grid =
[[142 139 135 140 135 139 133 131 137]
 [141 138 136 140 137 138 135 134 139]
 [130 137 137 114 119 129 118 107 121]
 [137 135 133 132 134 133 128 124 134]
 [132 133 135 137 134 132 140 143 136]
 [126 133 133 111 115 125 115 105 117]]
grid[0][0] => 142
grid[-6][-2] => 131
grid[5][-8] => 133
grid[:, 2] => [135, 136, 137, 133, 135, 133]
grid[-2] => [132, 133, 135, 137, 134, 132, 140, 143, 136]
grid[3][-2] => 124
grid[-2][1] => 133
grid[5] => [126, 133, 133, 111, 115, 125, 115, 105, 117]
grid[-3][-5] => 134
grid[-1][2] => 133
grid[-6][-3] => 133
grid[-3][-1] => 134
grid[-6][-7] => 135
grid[-4][-8] => 137
grid[-5][2] => 136
grid[-5][4] => 137
grid[2] => [130, 137, 137, 114, 119, 129, 118, 107, 121]
grid[5][6] => 115
grid[3][3] => 132
grid[:, -3] => [133, 135, 118, 128, 140, 115]

x =
[[128 110 147 128 128]
 [128 117 140 128 128]
 [128 117 140 128 128]
 [129 150 105 128 127]
 [128 142 114 128 128]
 [128 117 140 128 128]
 [128 117 140 128 128]
 [128 117 140 128 128]
 [129 148 107 128 127]
 [128 115 142 128 128]
 [128 142 113 128 128]
 [128 137 118 128 128]
 [128 139 116 128 128]
 [128 117 140 128 128]
 [129 150 105 128 127]
 [127 130 125 128 129]]
x[0][0] -> 128
x[:, 3] -> [128, 128, 128, 128, 128, 128, 128, 128, 128, 128, 128, 128, 128, 128, 128, 128]
x[:, 2] -> [147, 140, 140, 105, 114, 140, 140, 140, 107, 142, 113, 118, 116, 140, 105, 125]
x[1][4] -> 128
x[14][3] -> 128
x[10][4] -> 128
x[0][2] -> 147
x[4][1] -> 142
x[5][2] -> 140
x[9][1] -> 115
x[15][2] -> 125
x[12][0] -> 128
x[12][3] -> 128
x[3][4] -> 127
x[8] -> [129, 148, 107, 128, 127]
x[6][1] -> 117
x[6][4] -> 128
x[10][1] -> 142
x[15][0] -> 127
x[1][0] -> 128
x[11][3] -> 128
x[3][1] -> 150
x[3][3] -> 128
x[4][3] -> 128
x[5][3] -> 128

data =
[[120 130 132 124]
 [123 129 131 125]
 [125 129 130 127]
 [126 128 128 127]
 [119 131 133 123]
 [106 134 139 116]
 [126 128 129 127]
 [125 129 129 126]
 [134 126 125 131]
 [140 125 121 135]
 [126 128 129 127]
 [127 128 128 127]
 [129 127 127 129]
 [115 131 135 121]
 [122 130 131 125]
 [128 128 128 128]]
data[0][0] -> 120
data[1][2] -> 131
data[6][0] -> 126
data[12][2] -> 127
data[0][1] -> 130
data[8] -> [134, 126, 125, 131]
data[5][3] -> 116
data[0][3] -> 124
data[14][1] -> 130
data[3][3] -> 127
data[11][2] -> 128
data[13] -> [115, 131, 135, 121]
data[15][3] -> 128
data[8][1] -> 126
data[:, 1] -> [130, 129, 129, 128, 131, 134, 128, 129, 126, 125, 128, 128, 127, 131, 130, 128]
data[10][2] -> 129
data[9][0] -> 140
data[3][0] -> 126
data[5][1] -> 134
data[10] -> [126, 128, 129, 127]
data[9][1] -> 125
data[5][0] -> 106
data[:, 3] -> [124, 125, 127, 127, 123, 116, 127, 126, 131, 135, 127, 127, 129, 121, 125, 128]
data[6][2] -> 129
data[1][0] -> 123

arr = [130 131 129 131 129 132 130 139 151]
arr[0]: 130
arr[3]: 131
arr[8]: 151
arr[4]: 129

B = [154 127 131 145 130 122 110 128]
B[0] -> 154
B[1] -> 127
B[7] -> 128
B[5] -> 122

A = 115,111,153,124,119,98,120,153,119,153,121,117,119,123,117,120
A[0] => 115
A[12] => 119
A[2] => 153
A[14] => 117
A[10] => 121
A[3] => 124

M = [118 110 107 104 107 115 135 134 134 129 130 136]
M[0]	118
M[1]	110
M[9]	129

X = 135,136,123,146,141,110,154
X[-7] -> 135
X[2] -> 123
X[-4] -> 146
X[5] -> 110

a = [121 155 152 100 135 148]
a[-6] => 121
a[-5] => 155
a[2] => 152

W =
124,138,133,113,137,117,124,121,127,120,127,123,141,117,132,121
122,126,125,126,140,129,134,141,130,126,133,134,123,122,126,128
132,136,125,128,124,116,137,119,119,139,141,126,140,134,127,137
134,126,137,142,128,114,129,130,135,115,130,115,125,129,122,130
128,129,125,126,129,131,127,128,126,130,128,130,130,128,131,128
132,124,126,129,122,140,134,119,138,116,125,126,140,126,135,123
128,127,129,130,127,126,128,128,129,126,128,126,129,128,128,130
127,118,126,127,125,131,126,132,123,125,119,131,109,136,124,134
133,119,127,123,122,136,138,122,135,114,125,127,135,131,135,123
129,128,125,125,129,131,127,128,126,131,126,129,129,127,130,128
129,119,131,133,120,126,121,132,125,147,131,122,132,143,131,130
120,128,130,116,135,124,117,128,124,122,132,122,132,121,129,128
128,128,127,127,128,130,127,128,127,128,128,128,129,127,128,129
130,144,139,125,134,115,130,128,128,134,106,132,136,125,133,118
131,119,128,118,126,123,130,125,118,121,119,129,112,139,122,135
Indices start at 0.
(0, 0)	124
(0, 5)	117
(5, 6)	134
(5, 11)	126
(0, 7)	121
(0, 12)	141
(1, 10)	133
(12, 0)	128
(5, 1)	124
(11, 15)	128
(10, 1)	119
(10, 14)	131
(2, 11)	126
(9, 4)	129
(6, 6)	128
(3, 3)	142
(6, 8)	129
(8, 12)	135
(14, 0)	131
(12, 15)	129
(8, 10)	125
(11, 8)	124
(8, 6)	138
(1, 6)	134
(5, 15)	123
(4, 4)	129
(7, 6)	126
(3, 11)	115
(10, 3)	133
(4, 9)	130
(10, 7)	132
(13, 12)	136
(9, 12)	129
(13, 6)	130
(12, 10)	128
(11, 0)	120
(11, 6)	117

m = 145,122,103,148,120,148,127,147,129,148,145,147,104,144,148,146
m[0] = 145
m[14] = 148
m[2] = 103
m[7] = 147
m[1] = 122
